cols: R Z Y J D Q K
z_527: [138 165 189 173 144 130 127]
z_987: [128 130 136 160 187 177 145]
z_625: [181 183 155 133 127 128 128]
z_177: [179 187 157 134 130 129 127]
z_724: [176 146 132 129 129 127 128]
z_196: [171 143 130 128 128 128 128]
z_672: [187 175 145 131 127 128 129]
z_569: [188 175 144 131 128 129 128]
z_549: [174 188 164 137 131 127 127]
z_593: [179 187 157 134 179 129 127]
z_719: [132 152 184 183 154 132 129]
col: [130 177 128 129 127 128 128 129 127]
Q
col: [136 155 157]
Y
col: [128 127 127 129]
K

cols: C T F H
z_724: [188 194 136 137]
z_593: [146 147 111 127]
z_719: [121 123  92 127]
z_569: [165 165 112 123]
z_987: [ 76  85  97 146]
z_625: [ 70  80  92 149]
z_375: [ 62  75 112 157]
z_177: [ 68  79  91 150]
z_196: [76 85 97 99]
z_527: [182 180 115 120]
z_672: [ 65  75 141 156]
col: [146 121 165]
C
col: [ 70  62  68  76 182  65]
C
col: [85 80]
T
col: [111  92 112  97  92 112  91  97]
F
col: [112  91  97 115 141]
F

cols: G W M X B E
z_625: [157 157 157 109 107 107]
z_527: [172 161 163 148 141 139]
z_196: [129 120 122 163 159 158]
z_549: [185 190 188  68  67  67]
col: [157 161 120]
W
col: [172 129]
G

cols: P V A N S L
z_593: [141 102 132 104  64 167]
z_375: [140 156  78 109 108 145]
z_527: [115 153  78 121 150 134]
z_672: [ 86 155  82 121 172 162]
col: [104 109 121]
N
col: [109 121]
N
col: [145 134 162]
L
col: [167 145]
L

cols: Daves tuk sukov pekog reta losoz
z_569: [139 157 139 155 199  96]
z_724: [138 124 113 128 127 147]
z_593: [139 157 139 155 127 122]
z_375: [149 121 127 131 130 127]
z_527: [138 124 113 128 111 147]
z_672: [123 141 136 128 136 100]
z_625: [123 141 136 128 136 107]
col: [113 139 127 113 136 136]
sukov
col: [124 141]
tuk
col: [127 130 111]
reta
col: [139 127 113]
sukov

cols: Defo foza Zib refog Zuz
z_987: [107 140  89  96 162]
z_549: [156 168 151 162 142]
z_719: [153 104 120 110  76]
z_724: [102 153 136 143 180]
z_625: [ 95 108 158  87 113]
z_672: [107 100 163  99  97]
z_569: [ 98  94 102  89 120]
z_527: [100 152 137 140 180]
z_196: [100 152 101 172 134]
col: [151 120 136 158 163 102 137 101]
Zib
col: [180 134]
Zuz
col: [113  97 120 180]
Zuz
col: [107  98 100 100]
Defo
col: [180 113]
Zuz
col: [156 153 102  95 107  98]
Defo

cols: Tek fel milur tanip kad Lenet neb rivu vuvad
z_987: [143 102 161 139 131 179 111 120  96]
z_593: [116 109 129 125 120  98 118 111 114]
z_672: [117 142 137 117 143 106 153 157 155]
z_196: [134 145 144 120 141 122 141 160 163]
z_569: [134 145 144 120 141 122 114 103  91]
z_549: [143 102 161 139 119 179 111 120  96]
z_724: [121 101 132 122 134 123 131  82  87]
col: [141 141]
kad
col: [116 117 134 134]
Tek

cols: vamik giki dimob Ruki Rubu zupek
z_177: [121 125  91 146  94 116]
z_625: [128 183 133 126 157 139]
z_672: [121 125  91 123  94 112]
z_987: [121 125  91 146  94 112]
col: [ 94 157  94]
Rubu
col: [116 139 112]
zupek
col: [125 183]
giki
col: [ 94 157]
Rubu
col: [146 126]
Ruki
col: [94 94]
Rubu
col: [126 123]
Ruki

cols: bof lasu noked simam Dopip Big
z_719: [ 96 128 124 129 132 124]
z_672: [136 125 122 129 133 129]
z_527: [176 127 143 128 135 126]
z_724: [176 127 141 128 134 127]
z_196: [176 127 141 129 134 126]
z_569: [176 127 141 130 133 127]
z_987: [176 127 143 128 134 128]
z_549: [ 96 128 124 129 133 124]
z_593: [105 128 122 129 135 126]
z_177: [176 127 141 130 132 126]
z_625: [176 127 141 130 132 125]
col: [126 127 126 127 128]
Big
col: [129 130 130]
simam

cols: tel Dosok vasa gire porof Dako fudo zafaz tof
z_719: [117 124 144 143 162  90 130  68 140]
z_593: [105 137 138 143 160  89 131  61 136]
z_196: [101 125 140 150 166  87 125  74 138]
z_527: [ 94 131 123 146 167  75 137  76 134]
z_987: [117 124 144 143 162  90 130  68 137]
z_177: [101 125 140 150 166  87 125  74 133]
z_549: [102 132 142 135 168  79 131  79 138]
z_375: [103 127 126 139 164  82 133  74 132]
z_672: [106 122 142 135 161  80 130  68 136]
z_724: [102 132 142 135 166  79 131  79 138]
col: [168 164 161]
porof
col: [131 125 137]
fudo

cols: pav mek pumon Lokel vod
z_724: [142 149  86 132 135]
z_719: [119  97 139 130 175]
z_569: [144 136  62 130 149]
z_527: [126  90 123 134  95]
col: [175 149  95]
vod
col: [130 134]
Lokel

